A single turn carries every row of the set below to another of its rows. Some are shown first; where does it send the rows asked next?
Q_786: [  3 -10  -3   6  -9  -4  12  32  -9  -9  14 -18 -12  -3  -4  -7  -9  -5
  12 -13  -4   2   0  -8  -8   0   3  20  -8  22  -3  -8  -1   3 -20  -8
 -11  -9 -10  18 -27   7  -1  13   1  14  -7   3 -15   3  13   6   9  11
 -19  11  -3   2]
Q_447: [ 21   5 -22  -5  -3  14  18   8   0 -20   6 -10  -4 -11 -10 -13   6  12
  19  -4  16   7  11 -28 -31  -8  -5  18   6  11 -14  10  -7  -6  -6  -3
  -4   4 -17 -10 -17   9  -2  15   0  12  -3  -9 -11  -6   1   7   7  11
 -13   6  -6   0]
Q_750: [ 12 -10 -26   1 -10 -16  10   7 -15 -14  19 -14  -9  -8  -8 -11  -3  -3
   9  -3   6  16   0   0 -10   1  -5   0 -10  10 -21  10 -23 -19   1 -16
  12  -1 -17   6 -10   6   8  17   5   3  -8   0 -13 -11   6  -2  18   1
 -17  -3 -18  12]
Q_622: [ 25   6  11  -3 -18  -2  -6  17 -20  -6   0  -9   8   0  -9 -21  11 -18
   6   0   9  -8  -9 -24  -7  13 -11   9  -7  15   0  10  -9  -4  -3   8
  -4 -12 -12   3 -11   9   1  -1   0  12  -2  -2  -6  -1  18   7  -6   7
 -12  -6   0   7]
Q_303: [  6   1 -11   6 -14   5   4  12  -6  -9  -4 -25 -11  17  -2 -12  -5  -1
  12  -9  17 -19  -6  -3 -11  -5  -7  27  -6   6  -7  10 -16  -2   2  -2
  -7   3  -6 -15 -17  -1 -12  16  11  22  -7  -1   9 -11   3  11   5  12
 -12  -2 -12   4]
Q_291: [ -1   0 -12  -7 -13  -6   0 -10   5 -13   2 -15   2  -7   9  -6   5  -1
   7  20   9   1   5  -7 -13 -15   1  36 -12  23 -15  15 -17 -13  -7   0
  14  -9  -6  -1 -16   7  -6   4  -7  15  -5   3  -1  -3  12  18  -4   7
 -26   9  -5  10]
Q_955: [ 22   3 -11   1   5  10   4   7   5   0   5 -13   2  -7 -12 -20   7   6
  11  -2   9   6   6 -15 -28 -12 -15  32   3  15 -20   4  -3 -10   0  -3
  -9  -3 -26   3 -13   4  -4  -4   1  14   1 -15 -11   1   7   4   8   8
 -16   2  -6  -6]
Q_682: [ 10  -1   2   9 -20  -9  19   7 -13 -21   0 -21 -17   5   0 -10  -1   5
   4  -3  12  12   3 -20 -12 -17 -13  19   2  13 -23  10 -29 -13   2  -1
   3  -9 -17   5 -27   6   3  22  16  15 -10   3  -3  -8  12  11  10   7
 -11  -1 -20   3]
Q_477: [ 10  -2 -21   4 -12  -2  12   5  -4  -9  22 -14   2  -5  -5  -9   4   2
  19  -2   8   1  -2  -5  -6   4   1   7 -10  11 -16   7 -12  -6   2 -16
   7  -6  -8   0   4   0   7  15   0   3  -8 -19  -6  -7   7  -2  44   6
 -19   1 -12   8]
Q_979: [ 13   2  -1 -10 -13   5  18  12  -5 -12  18  -4   1  -2   0 -23  -1 -12
  -1   2  -2   8  -1  -4 -14  -7  -5   5   3  29   8   4   1   5 -12   2
   3  -7  -5   8 -10  -3   0  -3  -6   1 -11  -6   4  -3  13   6  17  -1
 -27   2   0  -2]
Q_975: [  9  -5  11   5 -18  -2   2  11  -4  -8  -4 -13  -3  -8  11 -14  -7  -3
  10  -9  10  -6 -16 -21  -5  17   1   6  -3  27 -13  12  -5  -1 -14 -11
  -5 -22  -4  -3 -14 -19  -7   3   6  14   6  -7   1 -11  10   0   2   2
 -13  -6 -11   4]
Q_637: [  0 -13 -32  -6  -7 -10   2   7  -6  -2  13  -8  -3  -8   4  -9  -5  -7
  17   1   3   1   3 -15  -2  -5   9  13 -13   7 -17   9 -25 -15  -1  -8
  17  -8  -9  11 -10   3   0  -1  -5  12   3   9  -7 -14  12   4  21   1
 -24  -1 -12   8]
Q_287: [  7   6   8  -1 -21  -2   4   5 -12  -6   1 -12  16  -7   4 -12 -14  12
  15 -17  13   0 -14 -15 -13  -7  -3   7  -5  29 -20  20 -11  -5  -6  -6
   4  -6  -4 -16 -32  -5   8  14   1  18  -4  -5  10 -15   2  -5   2  -2
 -14  -6 -10   8]
Q_266: [ 12   4 -23  -6  -4   1  10  -1   8  -9   7  -7 -12 -15 -16 -16  10   4
  12   1  14   3  15 -19 -24   4  -1  17   1   3 -10  14 -13 -12 -19 -15
   4   6 -10  -6 -22   5 -12   9   4   1  -2 -10  -1   1  -2   9  -6  -6
 -14  -1 -16   5]
Q_321: [  7  -1   6  -1 -11 -18  -2  19 -12   4  -3   0 -10   1 -11 -11   8   0
  23   9   5 -10   3 -16  -9   6  -5  13 -23  18  -4   7  -3  -3 -16   2
  -5 -19  -1   0 -17  10  12  13   5  12  -9  -2  -6   3  14   4 -12  11
 -25  -2 -16   5]
Q_211: [ 12  -8 -15   4 -31  -8  11  19  -4  -3  10  -4  -4 -15 -14 -16  -4  -6
   0  -2   1  13 -11 -13  -9  -8  10  17  -8  23 -13  11 -12 -15 -20   2
   9   0  10   4 -33   5  -3  14  -8   3 -14  -7  -6  -6   8   3  11  -3
 -22  15 -11  11]
Q_432: [  5   5   2  -5 -14 -11  12   7 -20  -3  -3 -16  14  -6 -13  -5   9   8
  12  -9  -4  -4  -2 -22  -7   6 -11   7 -25   8  -6  24 -12  -7 -15   5
   8 -12  -2  -9 -29  13   0  13   4  10   1   3   0  -7  16  13   1   7
 -21 -10 -14 -10]
Q_238: [  4   3   9  -1  -1 -15 -10  10  -5  -5  13 -14  -2 -14  15  -4   6   2
  20  -2   2   1  -4  -6 -15  12   7  11 -14  28 -18  13  -6  -9 -23  -9
   4  -9  -6 -12 -31  -7   8  18   0  18 -11  -4  -8 -13   4  12 -12  14
 -13   1  -8   7]
Q_297: [ -4  -8  -6  -4  -2 -19   6  14 -12   3  11 -26   0 -10 -11 -22 -15  -9
   8 -11 -11  -5  -1  -6  -5  -5  -3  24  -9   9  -6  14  -8  -8 -14  -3
   9   0  -4  -4 -30   1   1  -1  -9   0 -16  -4  10  -9   5   1  12  10
 -16  -2   5   0]
Q_172: [ 10   9  22  -1 -17  -7   4   5  -5 -11  23 -16  -3  -7  16 -16  -3   1
  12  -5   8   5  -6 -20  -8   2 -11   4  -6  26 -17   9 -10 -10  -6  -4
   6  -4 -23  -4 -22  -9  28  14   2  13  -7  -4   2 -12   9   2 -11   7
 -17   0  -7   5]
Q_703: [  6   0   4   8 -10  -2  12   2   0 -11  -5 -28  -7 -12   3 -17   7   1
  -2  11  13  -4   1   1  -9   1  -3  23 -11  12 -11   8 -16  -9  -7   5
   4  -9 -15  -5  14 -11 -12   9   1   4 -10 -15  -2  -6   5  10  17   9
 -12   2  -6   6]
Q_49: [ 15  14  -3   6 -11 -11  -3  12 -12 -15  -8 -10   6 -18 -13 -12   4   0
  -3   3   5  11  -5 -10 -12   5 -11  10 -15  15 -19  15   0  -6 -20   8
  -3  -8   9 -11 -16  19  10   9  11  10  -3 -11  -4   2  13  12   5  -4
 -19  -5 -12  15]
Q_379: [ 12  25  15   3 -14   0   6  14 -18  -3  13 -12   9  -6   0 -16   9   0
  10  -1   6  -7  -1 -35  -9   2  -5  17 -11   7 -11   5 -10  -9 -14  10
  -4  -4  -2   0 -11  17  25  17   7   8  -7 -11  -7  -1  10  11   9   5
 -21   6  -7   5]
Q_874: [  5   7   4   6 -12   1 -11  15  -5  -8  12  -2   2 -18  13 -14   3   5
   2   5  16   4 -15 -12  -8   4  -2  22  -8  28 -33  11 -10  -8 -23   4
   0  -5   1  -5 -15 -12   5   6   5  20   6  -5  -9 -16  12  11   1   2
 -14   1  -8   9]
Q_327: [ 19   0 -24   3  -6   2  -5   7  -1  -7  26 -13   3   7   6  -8  15 -14
  18  -7   0   4  -6   2 -11   4   4   7  -9  12 -10  -1 -11  -5   2 -14
   6   2 -14   9 -19   8   5   6   0  20  -7  -6 -10  -5  16   9  30   3
 -13   1  -7   7]
Q_151: [ 16   0 -17   1 -12   1   6  10  15  -4  -3 -19 -17 -13 -14 -16   4  -2
  19 -13   7   2  11 -25 -13   3 -10  19 -13  -7 -14   9 -14 -11 -13   0
   4   0 -27  -2 -26  -2 -13   2   0   7  -1  -4   8   1   6  -3  -1   5
 -16   5 -16   1]
Q_987: [ 19  -4  -4  -2  -9  -2   4  14  18  -9  -1 -15  -5  -2 -15 -26  12   6
  20  -1   0   1  17 -25 -13  -5  -9  23  -4  11 -19  -2 -17 -12 -11  -7
  -4  10 -23  11 -23  -2  -4  -3  -1  19  -9 -12  -6   2  13  -1   1  12
 -20   5 -12  -4]
Q_607: [ 13   4   1   5 -20  -6   2  -2   8 -12   3 -17  -7   0   2 -11  17 -10
  17  -3  11   2   6  -7 -18  -2   7  17  -3  24 -12   6 -23   3  -1 -14
   7 -12 -18   9 -31   9   3  24   5  12 -23 -10  -1   6  16  25   4  10
 -10  12  -4   2]
Q_159: [ 11   5  -7   3 -15   2  10  20 -23  -9  44 -10 -12 -11 -13  -9  -7   3
   0   2   5   3   0  -8 -10  -1  -7  25  -5   8  -8   9 -10  -4 -16  13
  -1  -1 -11   0 -24  -5   7  23   7   2  -9  -3   2  -9   5   4  20   4
 -17   6  -5  -2]
Q_789: [  7 -11 -25   1  -9  -6  -2  12  -3  -7  19 -14  -3   9  -3 -10 -12  -2
  20  -6   8  -9   4  -3  -1  -6   3  12  -9   7  -6  -5 -12  -8   5 -14
   1   6 -11   6 -14   7  10   2  -1  27  -7   4   3  -3  11  -6  16   2
 -21  -6 -14  19]

Q_682 moves to Q_703
Q_151 moves to Q_266
Q_159 moves to Q_979
Where do these go?
Q_789 moves to Q_637
Q_287 moves to Q_874
Q_321 moves to Q_432

